(in the rows, 128 means zero)
Named moves, each a turn or a mirror, and the order they were made in; the first pair answered
fuseg:
[115 148 105 138  88 115 148 117 142 109  84 135  79 166  73  96  68 159
  47 104 143  91 148 181 147 137 120 162  95  90 199 148 159  81  98] -> [ 96 141 103 120  82 104 161 130 160 120  99 116  51 162  81 103  85 148
  53 109 149 115 149 171 149 139 123 159  90 100 214 154 151  88  93]
[ 91 109 133 118 133 135 155 148 124 125 141  93 109 108 165 151 143  96
 116 134 129 153 126 115 155 116 135 145  97 137 130 114 112 126 121] -> [134 123 136 158 152 152 134 128  94 107 111 126 161 103 144 140 103 122
  98 120 116 105 123 128 148 118 140 156 117 115 102  93 133 118 132]
[111 120 136  93 110 130 117 138 115 151 140 117 109 126 175 151 170 131
 173 112 113 131 119 133 167 115 115 112 174 153 110 129 164 124  97] -> [138 128 142 121 119 144  94 125  94 137 124 141 150 126 165 143 146 155
 160 107 105 100 120 140 163 111 117 116 184 137  94 113 175 119 100]
toda:
[137 126 140 100  83 106 131 143 158 140 147 132  93 149  96 136 118 107
 114 144 143 180 134 138 162 150 117 113 126 147 146 144 121 153 125] -> [128 106 152 104 111 107 129 147 124 126 138 152  70 169 100 137 114 100
  99 121 147 137 119 126 170 159 123 138 143 149 151 124 139 131 126]
[142 139 150 125 138 135 135 105 127 126 120 119  93 169 134 142 117 161
 117 171 128  91 118 123 117 141 138 142 139 118 141 161 140 113 130] -> [154 138 164 142 146 147 116 103 133 124 123 138 119 159 137 151 119 153
 134 167 122  97 124 128 120 139 126 116 156 114 125 162 147 125 136]
[108 120 132 101 164 112 116 142 154 110 106 168 101 191 128 144 166 106
 133 103 122 125 121 119 109 126 115  87 143 133 128 144 162 122 110] -> [122 135 133 101 152 111 116 139 176 120 111 158 121 178 125 146 170 109
 143 119 120 151 133 131 103 122 110  66 138 132 124 159 152 136 108]
lali:
[105 113 147 129 117 132 140 173 133 129 140 145 150  85 165 185 162  86
 139 132 131 172 138 129 169  77 108 115 146 131 110 112 129 155 143] -> [119 132 127 154 124 134 141 166 104 117 120 141 187  70 146 169 133 115
 115 122 129 136 135 133 175  71 116 155 143 116 104  87 131 146 151]
[191 168 137 114 110 111 139 150 144 165 129  96 109 142 122 144 136 141
 118 159 132 176 149 159 113 145 131 146 108 119 122  97 148 166 146] -> [164 137 153 110 131 106 146 171 124 158 142 105  66 149 146 161 149 110
 119 135 137 160 130 138 129 147 130 167 119 133 132  83 162 160 142]
[146 111 172 138 131 158 117 125 103 118 112 141 114 146 128 130 119 109
 127 105 136 121 111 116 135 124 129 123 139 140 136 125 150 107 101] -> [170 138 156 147 121 159 116 113 120 126 102 135 151 137 108 117 103 136
 118 121 134 127 118 136 123 122 127 110 133 123 128 133 143 109 101]
[122 144 143 139 106 142 105 177 147  80 147 145 145 150  97 114 134 112
 150 162 116  78 125 107 119 148 110  54 152 156 151 173 167  92  88] -> [113 134 146 149 121 141 105 180 116  70 143 151 141 147  98 116 123 115
 138 140 120  44 111  99 130 143 120  87 159 151 150 151 182  75  88]

Each pair is two moves apart.
[141 112 145 134 151 139 111 121 104 109 114 164 108 171 133 137 122 122
 116 106 116  84 109 130 130 146 133 128 148 132 134 124 146 109 131] -> [131 134 127  93 116 122 130 122 161 138 134 119  95 166 125 124 145 118
 133 155 121 147 131 139 118 145 123  92 114 139 151 158 112 134 117] : lali fuseg
[100 102 131 149 161 155 153 117 106 165 144 139 113 103 167 116  71 167
 177 104  98  91  90  94 118  83 103 170 112 116 147 117 137 172 133] -> [104 123 106 131 140 130 168 110 121 173 133 111 106 125 146  93  65 187
 161 128  95  86 101 114  98  97 110 168  87 110 164 130 121 165 127] : lali toda
[155  98 105 137 115  74 117 114  58 169 104 154  91 139  99 102 106 128
 111 137 111 123 122 150 129 150 182 155 181 121  93 119 142 108 128] -> [140  99 114 108  97  77 119 125 108 191 138 135  89 119 120 117 141 105
 148 158 116 199 140 158 132 139 166 103 177 131  95 151 118 140 122] : toda fuseg
[129 115 157 141 145 135 122 113 125 113 135 147 134 151 143 148 127 106
 138 112 107 114 108 106 113 111 127 114 136 132 131 126 131 129 118] -> [112 111 149 136 140 132 136 125 122 114 139 133 129 135 146 151 132 107
 134 109 114 111 103  97 121  98 134 145 130 134 138 114 130 127 120] : toda lali
[ 95 132 105  97 118  90 140 130 107 127 112 113 113 144 106 131 108 139
  83 138 138 101 111 137 123 143 151 157 106 120 152 125 122 103 123] -> [150 138 147 130 124 128  92 106 128 132 119 173 168 125 112 146 111 127
 127 145 121 138 132 159 114 146 127  64 143 112 110 149 140 133 121] : toda lali
[118 144 131 125 146 145 108 115 160 134 138 155  55 167 136 112 127 103
 129 151 136 132 146 134 112 163 124  59 165 141 141 183 120 130 123] -> [150 162 137 165 148 177  88 103 146 129 127 173 139 101 128 121 109 125
 138 144 129 141 156 144 131 132 124  64 180 115 104 173 127 151 145] : lali toda
[154 144 124 166 104 156 113 131 121 132 121 123 192  80 127 129  99 162
 123 138 113 149 126 135 147  98 123 135 139  92  96 112 125 146 149] -> [ 85 108 117  96  89 116 152 154 142 149 149  80  75 128 150 136 146 119
 125 140 131 167 114 110 147 123 123 136 114 134 148 131 113 135 126] : lali toda
[140 126 133 164 131 136 110 126  90 148 116 129 182 140  97 118 108 126
  96 136 110  67 138 137  93 103 124  84 134  89 132 102 145 127 142] -> [ 95  91 148 117 122 121 131 156 125 167 157 110 107 152 131 140 163  74
 131 136 116 115 134 115 103 111 117  56 128 124 156 125 134 138 127] : toda lali
